(in the rows, 128 means zero)
The rows below fall into families. The same turns and mirrors carry the whole set onto itself and the rows of a family onto each other. For each named row, which other rows are in its family? Write them in the order they are listed.
These 32 rows form 4 families of 8 rows each.
modor: [130 123 117 119 122 182 142 126  86 138 133 128 126 157 131 141 128 154
 143]
solug: [121 148 113  83 124 133 134  79 124 132 149 145 152 144 133 146 134 144
 133]
Kiron: [113 122 123  90 140 144 127  98 137 147 151 109 159 123 148 129 155 124
  87]
dotu: [129 121 101 115 123 190 142 128  94 136 136 140 121 142 121 140 136 155
 138]
sira: [143 125 123 150 118 172 130 130 105 147 163 146 113 122 151 125 162 139
 140]
Nog: [116 146 106  78 126 147 131  78 123 142 153 133 154 147 132 137 127 147
 127]
tinol: [129 157 126  97 135 146 116  96 139 158 167 139 148 115 147 140 166 118
 124]
sab: [113 145 116  72 131 150 130  80 117 145 143 134 152 139 125 140 138 138
 137]
zos: [135 154 124 115 127 130 121 100 141 153 171 143 143 123 144 135 164 113
 132]
kero: [116 129 156 102 129 130 129  87 161 129 144 152 141 127 152 130 143 138
 114]
zeti: [127 152 123 112 131 142 113  91 148 150 166 147 147 115 151 129 162 115
 132]
Gofog: [109 127 147 105 128 137 125  84 159 122 146 154 149 128 146 126 127 143
 118]
vide: [120 125 103 121 123 183 137 117  86 134 131 134 126 148 131 142 136 155
 148]
difo: [116 105 142 149 116 173 143 126 126 118 128 150 118 142 152 131 128 150
 117]
Gesas: [118 122 132  87 147 138 131 104 137 143 147 105 148 125 142 130 154 128
  86]
kipiv: [121  99 127 129 133 184 144 128  99 142 125 103 122 136 145 123 146 143
 102]
Fel: [113  98 154 146 115 171 141 116 121 118 124 150 121 135 156 124 137 152
 129]
lumu: [113 128 157 109 124 135 131  89 154 123 144 154 151 129 140 132 123 134
 109]
Pon: [127 101 136 127 134 179 139 143  98 145 130 102 131 133 147 133 157 133
 104]
roge: [121  99 154 157 124 171 134 133 129 129 128 144 123 131 146 124 136 148
 134]
musa: [122 105 159 143 124 169 139 127 119 118 125 146 118 140 145 127 131 152
 135]
Bopi: [124 154 112  77 130 154 136  84 120 140 148 137 144 144 122 141 125 139
 128]
Gilak: [117 125 136  92 149 133 124  97 139 147 138 100 160 126 150 131 154 127
 103]
mikef: [125 154 137 111 126 132 116  89 130 157 170 140 153 117 146 132 161 119
 141]
figok: [141 130 136 149 124 176 129 136 107 148 147 139 115 124 152 131 166 122
 148]
fepap: [113 128 128  88 141 140 128  97 130 140 144 112 165 126 141 143 146 132
  85]
rorin: [139 130 128 147 120 179 127 128 108 157 153 137 121 124 159 126 167 134
 151]
muni: [137 103 124 130 140 180 137 142 116 140 131 105 126 128 152 128 151 147
 101]
fari: [119  97 132 127 140 181 130 141 106 145 129 100 137 127 152 130 155 146
 107]
Bimu: [101 134 159 107 124 141 132  81 151 130 134 146 151 136 150 133 126 132
 117]
benan: [131 125 118 148 127 177 129 133 104 153 149 129 112 125 146 127 168 126
 145]
Gonu: [133 121 118 127 117 186 143 116  94 142 134 138 125 146 133 131 124 160
 149]

Same family as Fel: zos, vide, Gesas, lumu, Bopi, rorin, fari
Same family as figok: modor, Kiron, Nog, zeti, Gofog, Pon, musa
Same family as difo: dotu, sira, sab, Gilak, mikef, muni, Bimu

The rows below fall into families. The same turns and mirrors carry the whole set onto itself and the rows of a family onto each other. For each named row, which other rows are in its family? Write them in the order they are listed.
These 16 rows form 4 families of 4 rows each.
fidam: [144 127 158 127 116 102 128 143  88 112 146 137 144 112 137 100 126 149
 139 163 145 148]
vop: [167 116 109 127 141 148 134 156 155 105 140 126 125 158 146 137 101 119
 139 121 147 121]
Ren: [152 139 145 119 123 107 144 134  87 112 146 133 126 124 139  93 115 154
 105 153 127 150]
Reze: [173 111 109 118 131 151 129 136 140 125 133 124 130 148 142 137  94 117
 146 128 149 126]
nidal: [127 108 105 124 137 144 141 147 166 129 125 129 107 121 141 122 107 144
 151 122 145 108]
tefo: [125 135 149 143 138 127 124 140  92 141 154 147 136 112 138  91 137 149
 130 148 127 103]
pak: [128 126 160 149 133 106 149 138 106 124 163 148 140 106 128  84 108 155
 122 144 134 119]
pifo: [139 121 169 147 126 106 144 152  99 135 150 157 115 106 129  99 110 149
 120 133 122 132]
Susem: [161 128 135 136 112 103 120 136  91 106 148 141 139 107 142 108 133 141
 138 165 134 138]
san: [152 124 153 138 123 102 145 122  91 108 156 137 147 120 125  98 123 146
 119 149 144 150]
nol: [121 125 156 137 127 111 124 145  94 139 165 149 136 119 135  84 119 151
 130 157 129 124]
Dutol: [135 134 125 141 148 132 144 137 182 118 124 128 120 152 128 119 102 138
 145 127 123 113]
tad: [135 135 128 131 149 142 131 162 172 126 121 122  98 139 133 123 105 130
 142 118 130 119]
Madip: [167 130 124 141 145 119 138 136 152 106 136 112 114 157 145 122 104 120
 158 105 152 131]
saru: [139 105 115 128 145 145 139 153 176 114 127 126 112 138 135 120 118 132
 142 117 135 116]
Dufa: [164 129 110 127 142 135 129 154 151 111 138 117 100 159 143 140  98 121
 146 123 136 141]

Same family as vop: fidam, nol, saru
Same family as pak: san, tad, Dufa

